Here are some numbered points:
[ 1.6  0.6 -1.3  0.2 -1.5 -2.8  0.2 -0.1 -0.8 -1.1 -1.5  0.   1.6 -1.5  0.   0.8 -0.5 -1.   0.   0.2 -0.2 -1.1  0.9  0.1  1.3  1.2 -0.6  1.3  0.1  1.1  0.2  1.2] 0
[ 0.1  0.  -0.8 -0.1 -0.2  0.2  0.4  0.9  0.1  0.1 -0.1  0.7 -0.1 -0.1  0.7 -0.8  0.2 -0.9 -0.6 -0.4  0.6 -0.2  0.3 -1.1  0.   0.4 -0.8  0.3  0.8  0.5 -0.4  0. ] 1
[ 0.7 -0.7 -0.4  0.1  0.  -0.5 -0.3 -0.5 -0.3 -0.9 -0.3 -0.7  0.5  0.5  0.1  0.6  0.1  0.5 -0.4  0.5 -0.8  0.1  1.1  0.6  0.1 -0.9  0.  -0.8 -1.  -0.4  0.  -0.3] 2
[-0.3  1.  -0.1  0.2 -0.7  0.7  2.5  1.4  0.3 -0.1  1.9  0.8 -1.9 -0.5 -0.6  0.1 -0.1  0.8  0.9 -0.3  1.3 -0.6  0.5  0.   1.3  0.1 -2.   0.1  1.2 -0.1  0.   0.4] 3
[ 0.6 -0.4 -0.3  0.4  0.  -0.7  0.2 -0.6 -0.2 -1.2 -0.2 -0.5  0.1  0.2  0.4  0.6  0.2  0.1  0.1  0.1 -0.8  0.   1.2  0.7  0.1 -1.  -0.3 -0.5 -0.3 -0.8 -0.4 -0.5] 4
[ 0.6  0.4 -0.3  0.7  0.6  0.  -0.5  0.6 -0.1  0.2  0.9  0.6 -0.2  0.  -0.3 -0.4 -0.1 -0.1 -0.9  0.4  0.   0.1 -0.2 -0.3  0.7 -0.2 -0.2 -0.2 -0.5 -0.5  0.7 -0.4] 5
[ 1.2  1.9  1.5  0.1 -1.5 -0.3  0.3  0.9  1.8  0.6 -1.3  0.  -0.5  0.9 -0.6  2.3 -0.6  0.2  1.4 -3.2  0.3 -1.1 -1.2  1.1  0.2 -0.5  2.8  0.2  0.6 -0.6  0.6  0.1] 6
[ 0.8 -0.6  0.1  1.2 -0.2 -1.6  0.5 -1.3  0.8 -1.  -0.9 -1.3  0.5 -0.1  0.   0.8 -0.6 -0.5  0.9  0.5 -0.2  0.3  0.5  0.6  1.6  0.7 -2.2  1.1 -1.3  0.3 -0.8 -0.1] 7
[-0.4 -0.4  0.   0.1 -0.4 -0.3  0.1  0.3  0.1  0.  -0.1  0.3  0.1 -0.2 -0.1  0.1  0.1  0.  -0.3  0.2  0.3 -0.1 -0.2  0.   0.7 -0.1 -0.1  0.2 -0.3 -0.4  0.2  0.1] 8
[-0.2 -0.3  0.3 -0.2  0.6  0.1 -0.4  0.   0.1  0.1 -0.3  0.  -0.3  0.4  0.5 -0.6 -0.5 -0.5 -0.2 -0.8 -0.7 -0.2  0.  -0.4 -0.7  0.   0.  -0.4  0.8 -0.6 -0.5  0.3] 9
[-1.   0.1 -0.2  0.4 -0.8 -0.1  0.2  0.2  0.2  0.2  0.3  0.   0.1 -0.4 -1.   0.5 -0.2  0.9 -0.8  1.2  0.6 -0.7  0.1  0.4 -0.3 -0.6  0.4 -0.4 -0.6 -0.4  0.4  0.1] 10
[ 0.9  0.5 -1.   0.5  1.1  0.4  0.6 -0.1 -0.3 -0.1  1.4  0.3 -0.4 -1.   0.4  0.6 -1.   0.2 -0.1 -0.3  0.4 -2.1 -0.9  0.9 -0.7  1.   0.6  0.   0.2 -0.9 -0.1  0. ] 11
[-0.8  1.  -0.1  0.8 -0.6 -1.3  0.   1.   1.1 -1.4 -0.9  0.8  0.1 -1.8 -0.8 -0.5 -0.7  0.1  0.3  0.2  0.1  0.2 -0.6  0.  -0.3  0.2 -0.3 -0.2  1.5 -1.3  0.2  1.2] 12
[-1.3 -0.9  1.4  0.7 -0.9  0.1  0.5  0.2  0.  -0.9 -0.3 -0.5  0.6 -0.1  1.  -0.3 -0.2  0.   0.6  0.  -0.5 -0.2  0.3 -0.9 -0.4  0.4  0.5  0.4  0.7 -1.4 -0.1 -1.3] 13
[ 0.3  0.7 -0.6  0.3 -0.3 -0.1 -0.4  0.2 -0.4  0.3  0.   0.3  0.2 -0.6 -0.5 -0.3 -1.   0.4 -0.3 -0.3  0.1 -0.7 -0.6 -0.2 -0.5  0.3  1.  -0.3  0.  -0.7  0.7 -0.2] 14
New points follow, each followed by the numbers of its three nearest points above by angle, seen from the average point of the numbered points, nearest first.
[-0.3 -1.   0.3  0.3  0.2 -1.   0.9 -0.3  1.  -0.8  0.6 -0.5  0.1  0.6 -0.6  0.3 -0.9  1.   0.2  0.9  0.4  0.6  0.7 -0.1  0.2  0.   0.2 -0.2 -0.6 -0.6 -0.1 -1.3] 2 4 10
[ 0.3  0.2 -1.  -0.1 -0.4 -0.3  0.6 -0.2  0.3 -0.5  0.  -0.1 -0.4  0.  -0.4  0.6  0.3  0.5  0.2  0.5  0.7  1.1  0.6  0.2  0.6 -0.4  0.2 -0.3 -0.8  0.2  0.4  0.3] 2 10 8
[ 1.1  0.2  0.2 -0.6 -0.1  0.  -0.3  1.2 -0.2  0.5  0.2 -0.1  0.4  0.7 -0.2  0.   0.1  0.2  0.5 -0.4 -0.1  0.8  0.  -0.4  0.7  0.1 -0.5  0.3 -0.1  0.5  0.1 -0.7] 5 1 8
[-1.7 -0.9 -1.1 -0.3  3.1  0.8 -1.4 -0.3  2.   2.3 -0.7  0.6 -1.5  1.9  0.5 -1.1  3.1  1.2 -1.1 -0.5  2.8  1.6 -2.2 -1.4 -1.2 -0.3 -1.4  0.5 -0.8  3.   1.6  0.8] 8 1 5
[-0.9  0.2  0.7  0.9 -1.2 -1.   0.8  1.1  1.1  0.7  0.1 -0.6 -0.2 -0.4 -1.1 -0.3 -0.5  0.6  0.3  0.4  1.2  0.9  0.3 -0.5  1.1  0.6  0.6  0.5 -0.7  0.7  0.7 -0.9] 8 10 3
[-0.8 -0.7  0.4  0.9  0.7  0.   0.8  0.6  0.5 -0.6  0.9  0.6 -0.1 -0.7 -0.3  0.  -0.4  1.   0.2 -0.3  0.7  0.3 -0.1 -0.2 -0.4  0.2 -0.2 -0.7  1.2 -0.4  1.  -1.2] 13 3 5
[ 0.1 -0.4  1.2  0.1 -0.5  0.8  0.2 -0.9 -1.  -0.1 -0.9 -0.2  0.6 -0.6  0.5  0.   0.1 -0.4  0.5 -1.   0.2 -0.4  0.7 -0.5 -1.3  0.   0.1 -0.6  0.7  1.   0.6  0.1] 9 13 1
[-0.3 -0.7  0.3  0.1  0.4 -0.6  0.7  0.   1.  -0.3  0.3 -0.6 -0.1  0.4 -0.4  0.2 -0.5  0.9  0.5  1.   0.6  0.6  0.5  0.6 -0.1 -0.2 -0.1  0.  -0.6  0.  -0.2 -0.9] 2 10 7
[-0.3 -0.2  0.7  0.4 -0.4 -0.5  0.  -0.8  0.9 -0.4 -1.5  0.2  0.6 -1.1  0.3  0.7 -1.4 -0.4  0.3 -0.7 -0.2 -0.2 -0.2 -0.4 -1.6  0.5 -0.1 -0.5  0.1 -0.6  0.8  1.5] 12 9 13
[ 0.5  0.3 -0.3  0.4 -0.3 -1.   0.1  0.1 -0.2 -0.4 -0.7 -0.2  0.6 -0.7 -0.1  0.4 -0.2 -0.4 -0.1  0.1 -0.1 -0.5  0.3 -0.2  0.4  0.6 -0.2  0.4  0.   0.4  0.2  0.3] 0 7 1
[-0.1  0.2 -0.4  0.2  0.1  0.   0.3  0.1  0.   0.1  0.1 -0.1 -0.3 -0.1  0.   0.   0.   0.1 -0.2 -0.1  0.1 -0.4  0.   0.  -0.1  0.1  0.3 -0.1  0.1 -0.1 -0.3  0. ] 9 1 11
[-1.3 -1.3 -0.5  0.3  0.4 -0.3  0.9  1.3  1.1 -0.2  0.5  0.4  0.7 -1.8 -1.  -0.7  0.5  1.7  0.4  0.3  1.8  1.9  0.4 -0.6  0.2  0.4  0.3 -0.9  0.9 -0.4  1.9 -0.4] 8 12 10
[ 0.2  0.2  0.  -0.1 -0.4 -0.4  0.2 -0.3  0.1 -0.3 -0.7  0.5  0.8 -0.4  0.   0.8  0.5  0.   0.5 -0.1 -0.3 -0.3 -0.2 -0.1  0.3 -0.3  0.   0.5  0.1  0.6  0.1 -0.1] 0 8 7
[ 0.   0.5  0.   0.1  0.2  0.1 -0.6  0.1  0.4 -0.1 -0.2 -0.1 -0.1 -0.3 -0.4 -0.7 -0.3  0.3  0.3  0.   0.6  0.6 -0.7 -0.3 -0.4  0.4  0.2  0.2 -0.2 -0.1  0.1  0.1] 14 5 9
[ 0.5  0.6  0.6 -0.5 -0.9 -1.2 -0.1 -0.9  0.5 -0.6 -1.   1.5  1.1 -0.7  0.1  2.2  0.7 -0.4  0.6 -0.2 -0.3 -2.  -1.   0.7  0.1 -1.5  0.3  1.8  0.9  2.6  0.4 -0.5] 0 6 7
[ 0.7  0.1  0.7 -0.9 -1.8  1.1 -0.4  0.8  0.4  0.5  0.5 -0.4 -0.6  0.9 -0.5 -0.2 -0.3  1.1 -0.3 -2.2 -0.7 -1.2  0.2 -1.1  0.4  0.6  1.7  0.1 -1.7  1.5 -2.2 -1.1] 6 9 14
[-2.8 -0.3 -1.4 -2.  -0.3 -1.5  0.1 -1.1  1.7 -2.4  0.2  0.3 -0.7  0.6  2.2 -0.9  0.4  0.  -0.3  2.2  0.8 -0.1  0.6  0.2 -1.  -1.2  1.1  1.9  1.  -0.4 -4.5  0.1] 13 9 4
[-0.9  0.5  0.2  0.9 -0.1 -1.2  2.4  0.2  1.2  1.2 -3.7 -0.2  0.  -0.4  0.8  0.7  0.8  1.1  1.5 -1.7  2.6 -1.2  0.   2.   1.5 -0.6  0.1  0.5  1.3  2.1  0.7  0.4] 6 3 0
[ 0.1  0.3 -0.5 -0.1 -0.6  0.2 -0.2  0.5 -0.1  0.7 -0.7  0.1  0.4  1.1  0.6  0.1  1.3  0.9 -0.1 -0.8 -0.8  0.4  0.7  0.3  0.7 -1.   0.1 -0.4 -0.1  0.3  0.4  0.3] 2 8 4
[-0.1 -0.4  0.8 -0.4 -1.6  0.8  0.5 -1.6 -1.4 -0.1 -1.8 -0.9  0.5 -1.7  0.4  0.   0.9 -0.8  1.1 -0.7  0.4  0.8  1.7 -1.1 -1.1  1.2 -0.2 -1.  -0.2  1.3  0.1  0.6] 13 1 0
[ 0.5  0.1 -0.1  0.5  0.4 -0.5  0.4 -0.8 -0.6 -0.3  0.2 -1.2  0.   0.2  0.  -0.3 -0.4  0.1  0.4  1.1  0.3 -0.5  0.5  1.   0.9  0.4  0.5 -0.2 -0.5 -0.4 -0.4 -0.7] 2 4 7
[ 0.  -0.2 -0.5 -0.1 -0.5 -0.7  0.6  0.3 -0.9  0.4 -0.3 -0.3 -0.4  0.1  0.5 -0.2 -0.1 -0.8 -0.1  0.3 -0.4 -0.1  0.1  0.1  0.8  0.6 -0.4  0.8  0.4 -0.6  0.   0.7] 1 8 0
[ 0.3 -0.1  0.5  0.1  0.7 -0.6  0.3 -0.4 -0.8  0.2  0.2 -0.9 -0.1  0.   0.2 -0.1 -0.2  0.3  0.6  0.7  0.4 -0.6  0.2  0.8  0.5  0.3  0.5  0.3 -0.2 -0.3 -0.5 -0.3] 2 4 11
[ 0.2 -0.2 -0.3  0.3 -0.1 -0.5  0.1 -0.6 -0.1 -0.2 -0.8 -0.7  0.4 -1.   0.8  0.3 -0.6 -0.6  0.2 -0.1  1.  -0.4  0.5  0.   0.   0.6  0.   0.   0.1  0.1 -0.3  1.1] 0 7 1
[ 0.3  0.8 -1.8 -0.4  0.3 -0.8  0.1  0.   0.5 -0.4 -0.3 -0.2 -0.3  0.2  0.1  0.1  0.6  0.1 -0.2  0.   0.5  0.7  0.8  0.1  0.1 -0.1  0.4 -0.1  0.   0.5 -0.8  0.6] 1 2 4
[ 0.9 -1.1  0.2  0.1  0.1 -0.7 -0.2  0.6  0.  -0.2  0.6  0.4  0.5  0.2 -0.6  0.4 -1.1  0.4  0.3 -0.6 -1.2 -0.3 -0.8 -0.1  0.8  0.2 -1.  -0.4  0.2 -0.8  0.9 -1.1] 5 2 9
[-0.5  0.3  0.7  1.2  0.6 -0.8  0.8 -0.4  0.   0.4 -0.3 -0.7  0.1  0.8 -1.  -0.4  0.   0.4  0.6  0.6  0.3 -0.7 -0.2  0.7 -0.7  0.6 -0.5  0.2  0.3  0.7 -0.4 -1.5] 7 13 10
[ 0.2  0.  -0.6  1.1  0.1 -0.5  0.7 -0.6 -0.7 -1.7 -0.4  0.3  0.4 -0.7  1.2 -0.2  1.1 -0.6  0.4  0.8  1.1  0.2 -0.3 -0.1  0.6  0.2 -0.8  0.6  0.3 -0.6  0.3  0.3] 7 0 1
[ 0.   0.7  1.9  1.2  0.3  0.1  0.2 -0.7 -0.6  0.2  0.4 -0.2 -0.7  0.5  0.6 -0.3 -0.8  0.1  0.6 -1.2 -0.4 -1.1  0.4  0.4 -0.5  0.1 -0.1 -0.4  1.6 -0.6 -0.4 -0.8] 9 13 6
[ 0.9 -0.2 -0.6  0.3  0.3 -0.7  0.3 -0.1 -0.7  0.2 -0.5 -0.8  0.3  0.3 -0.7 -0.3 -0.7  0.2 -0.2  0.3  0.1 -0.2  0.1  0.6  0.1  0.1  0.6 -0.3 -0.5 -0.7  0.9  0.1] 2 14 5
[ 0.4  0.2 -0.8 -0.4  0.1 -0.5  0.5  0.2  0.2 -0.2  0.1 -0.5  0.1 -0.2  0.1  0.7  0.   0.1  0.2  0.1  0.3  0.3  0.5  0.8  0.7 -0.1  0.3 -0.1  0.  -0.2 -0.1  0.3] 2 4 7
[-0.2 -0.9  0.5 -0.3  0.4 -0.5 -0.7 -1.1 -0.8 -0.1 -0.8  0.2  0.5 -0.3  0.3 -0.1  0.1 -0.5 -0.2  0.7 -0.3 -0.4 -0.4  0.  -0.6 -0.2 -0.9  0.5  0.   0.4  0.   0.5] 9 8 2
